A single turn carries every row of the set below to another of its rows. Some are shown first; where does it send the rows asked next?
tav: [-10   3   1  -3 -21 -29   8  -8  17  20  -7   4  11   6  22   1   7  33]
faka: [-28 -13   3  24  36 -27  -4  -3  10   8   9  -4  12   6  12   1   8   9]
zof: [-10  14  -1  -2 -23 -30  13  -1  16  23  -7  14  16  -3   8   3   2  31]
gedem: [-11   9  -3  -5 -23 -29   7  -7  18  24  -8   1  13   5  22   4   8  30]
zali: [-23   1  16   6   8  -6   9   8  14  -4  -6  -8  -2   7   7  -5 -23 -23]
volo: [-22  -3  22  15  24 -36  -1 -20  14   4   0  -9  22   5 -20 -11  -4   6]
faro: [-23  -6  16   4   3 -27  18   2  -6   2   6 -19   7   1   7 -10   6 -27]
Dapog: [-24  15   7   1   2  -9   8  12  14   7  -7 -18   6   2   6   0 -16 -34]
Let: [-26  22  14   9  18 -12 -13   9  -4  23   0 -23   8  -4   2  -5 -14 -20]
beb: [-11  12   0  -1 -22 -30  14  -2  15  22  -7  15  15  -2   8   1   2  32]
mur: [-16   0   9  -5 -31 -25   8 -12  10  16  -7  10  24   3  13   5   4  26]
zon: [-26  17  17   9  17 -21  -9   6 -12  23   6 -26  10  -6   2  -8  -3 -20]
Gad: [-31   5  25  16  18 -11 -13   4  -7 -17   4  -8  23  -3   4  -1 -10  -3]
mik: [-30  13 -14  15  24 -26  -8   4  16  25   3 -19  24   0  13  12  14  -9]
Ripim: [-16  10   3  -6 -32 -18   6  -8  18  19 -13   9  25   3  12  10  -2  21]
vutu: [-16   6   7  -4 -30 -15   5  -7  18  14 -13  13  21   5  13   9  -7  26]
bagi: [-11  11   1  -1 -21 -29  13  -2  16  20  -7  16  14  -1   7   0   0  33]
tet: [-25   6  23  11  21 -23  -6   3 -17  17   9 -21   6  -3   2 -13  -3 -13]
zafu: [-10  13   0   0 -21 -27  13   0  18  21  -8  16  13  -2   8   1  -3  32]
Fov: [-23  10   6   0  -2 -22  14   8   3  10   1 -25  12  -2   8  -4   2 -36]
Lovo: [-10   3   2  -1 -19 -25   6  -7  21  18  -9   8   8   7  22   2   1  35]
gal: [-29  -2  -1  23  36 -14 -10   1  24   8   0   0   9   9  12   7  -9   6]
ven: [-31  26  11   9  11 -10 -15   9  -1  -5  -1 -19  32  -7   6   7  -6 -16]
vumo: [-26  15  21  13  24  -9 -12   8  -2  16   0 -16   1   0   1  -8 -22 -13]
litu: [-16  -1  10  -3 -28 -20   7 -10  14  13 -10  14  20   5  13   6  -3  29]
pak: [-22   5  14  10  17 -43   0 -18   9  14   2 -20  30   0 -19  -8  10  -3]
nafip: [-16   7   5  -7 -34 -23   8  -9  12  20  -9   7  26   1  13   8   5  22]
teti: [-10  13  -5  -4 -23 -24   5  -5  23  23 -11   3  12   6  22   6   3  28]
dinu: [-24  24   8  10  19 -23 -10 -10  31  15 -11 -15  27   3 -20   2 -16  -7]
nisum: [-11  15  -1  -1 -23 -28  12   0  18  23  -9  15  15  -2   8   2  -2  31]
gev: [-22   8  18  15  26 -23  -8 -14  26   4  -9  -5  20   7 -20  -6 -20   4]
diveb: [-23 -12  23   7   9 -19  15   3   1  -6   2  -8  -1   6   7 -13 -10 -18]
dugu: [-30  14 -12  18  30 -13 -13   4  28  18  -4 -10  16   4  12  14  -5  -5]
Boda: [-10   9  -1  -3 -20 -22   4  -4  25  19 -11   7   9   7  21   4  -3  32]
gusug: [-26   5  26  14  25 -15  -9   4 -11  12   5 -15   1   0   2 -12 -15  -9]
veze: [-23  22   5   7  14 -35  -5 -13  20  20  -5 -24  34  -1 -19  -1   3 -11]
koni: [-31  18  14   9   9 -20 -11   5 -11  -4   5 -22  35  -9   5   2   6 -15]
bir: [-31  18  18  14  16  -4 -17   8   2 -12  -2 -11  25  -3   5   5 -16  -9]
senin: [-28  -4  -5  18  28 -34  -2  -3   6  17  11 -15  21   1  13   4  22  -1]
kelef: [-31   5  23  13  14 -21 -10   2 -15 -12   8 -16  28  -5   5  -2   3  -6]

zof -> nisum
dugu -> gal
gusug -> tet
Now these:
veze -> dinu
nafip -> Ripim
Gad -> kelef
diveb -> faro
Boda -> Lovo

A single turn carries every row of the set below to another of its rows. Some are shown first; where does it send the rows asked next?
nep: [  4  -8 -10  16   7  28 -19  25   2 -18  44  35   3   4  -3  16  21  -9
  25  -7  23 -19  19   0  -7   7 -12  -7 -15]
Gisen: [  8 -22 -12  23   0  21 -24  20   3 -12  44  41  -7   6   8  33  25   2
  26   7  16 -29  22 -17  -5   3 -10   4  -7]
mebu: [ 22 -19  -1  16  -3   4 -15 -17   1  18  29  11  -9  13  -3  24  -4 -17
  46 -28  14 -15  15  -1  26   1 -28  -2  -9]
Diri: [  4   0  -4   4  29  10  -4   1  -3 -18  29   7  12  -5   0  15  -1  -1
 -11 -22  20  -4  17   7   8   3 -39   1  -8]
duvum: [ 17 -17  12  14  12  -3   1  10   5   6  20  24 -11   4  17  46  19  27
  -2  -6   3 -11   2 -22  17  -6 -27  40  11]
bib: [  3 -34   2  20  -5  18   4  15   0  23  30  14  -2  -5  19   6  12 -13
  34 -11  22   4  14  12  18  -6 -27  -4  -9]
rol: [ 25 -24  -1  19   5   4 -14 -23  -1  15  28  16  -3   8  -3  25  -9 -20
  31 -23  17 -20  20   6  28  -4 -31   0 -12]
fusom: [ 21 -11 -13  18   4  14 -26   4  22 -14  32  49 -11  14  -7  31   3   4
   5  -6   5 -42  28 -25   8   5 -19   7  -3]
Fizu: [ 19   3 -11  13  12  20 -24   5  17 -21  34  41   0  12 -19  18   0  -9
   7 -19  12 -33  25  -8   5  10 -21  -5 -13]
Zisa: [ 18 -15  -6   9  -3   7  -3  15  34  37  12  29  -8   7  -2  12   5   6
  29 -35   7  -2   2 -12  27   1 -45  -1   1]
nodud: [  4  -1  -8  10   5  31  -6  34  28 -13  29  44  -1   4  -5  -1  10  -1
   0 -15  11 -15  22  -9   2   9 -21  -6  -9]
tobap: [ 13 -21   2  15 -12  27 -13  11  -9  -2  17  34  -2 -15   2  35  13  24
   0  -7   2 -24  30  -7  10 -11   5  27  -6]
rozat: [ 15 -19  11  15  11  -2   0  11   1   6  23  22 -10   2  19  47  23  26
   2  -4   6 -10   2 -18  14  -6 -25  40  10]
teted: [ 10 -24  -5  14  -5   9  -8  19  12  35  25  21  -4   1   8  21  21   2
  52 -25  19   2  -1  -3  16  -2 -37  -3  -2]
boli: [  4 -16 -10  17  -4  27  -7  34  30  -5  29  51 -12   5   8  12  17  10
   1   2   4 -22  24 -25   3   5 -17   5   0]
Fuf: [ 16 -21   2  13   0  13   9   4  29  24  12  25  -8   4   4  -3 -11  -8
   3 -26   4  -6  21  -1  34  -2 -38  -1  -5]
siko: [ 26 -18  -7  13   3  -1 -20  -7  14  30  22  23  -5  11  -9  33   4  -2
  46 -35  14 -14   3  -8  24   0 -40   0  -5]
Dom: [ 18 -18  11  15  13  -4  -2   5   1   5  23  22 -10   4  16  50  19  24
   2  -6   5 -14   2 -20  15  -6 -26  41  10]
voli: [  0  -3  -4   5  27  10  -4   5  -8 -18  32   5  13  -7   4  16   3  -1
  -6 -19  23  -1  15   9   5   2 -37   0  -9]
dul: [  0  -1  -3   3  27  12  -1   9  -1 -16  29   8  13  -7   4  10   2   2
 -11 -20  21   1  16   7   6   2 -39   0  -8]
viv: [  7  -2  -1  11   8   5 -13  -9   4  15  22  22  -6 -15  16  43  22  25
  -1 -17 -10   5  -5 -24  -4   3 -43   8  -7]
Seb: [  4 -25   1  16 -12  17   4  17   7  26  27  11  -9   2  16   4  13  -9
  44 -18  15   6   9   0  19   0 -27  -5  -5]
susem: [ 18 -13   1   9  -7  11   3   2  30  25  12  21 -14  12   0   0 -10  -7
  19 -33   1  -5  17  -9  34   3 -37  -2  -1]
toso: [ 13 -20   2  15 -13  26  -9  13  -2   0  15  37  -2 -14   2  30  11  26
  -6  -9  -1 -23  31  -9  12 -10   4  27  -5]
vitum: [ 16 -19   1  15 -11  24 -13   6  -5  -2  16  36  -3 -13  -2  35   8  25
  -5 -11   0 -28  32  -9  12 -11   3  28  -6]
Sop: [  8  -1  -1  12   8   4 -16 -13   2  14  23  22  -5 -15  14  46  21  24
   0 -18  -9   3  -5 -23  -4   3 -43   8  -7]
disin: [  6  -3  -1  12   8   5 -14 -10   1  14  25  20  -5 -16  17  45  24  24
   2 -16  -8   5  -6 -22  -6   3 -42   8  -7]

Fuf -> bib
Sop -> viv
nodud -> nep
Now these:
toso -> tobap
siko -> Zisa
dul -> voli
duvum -> rozat
susem -> Seb
Gisen -> fusom

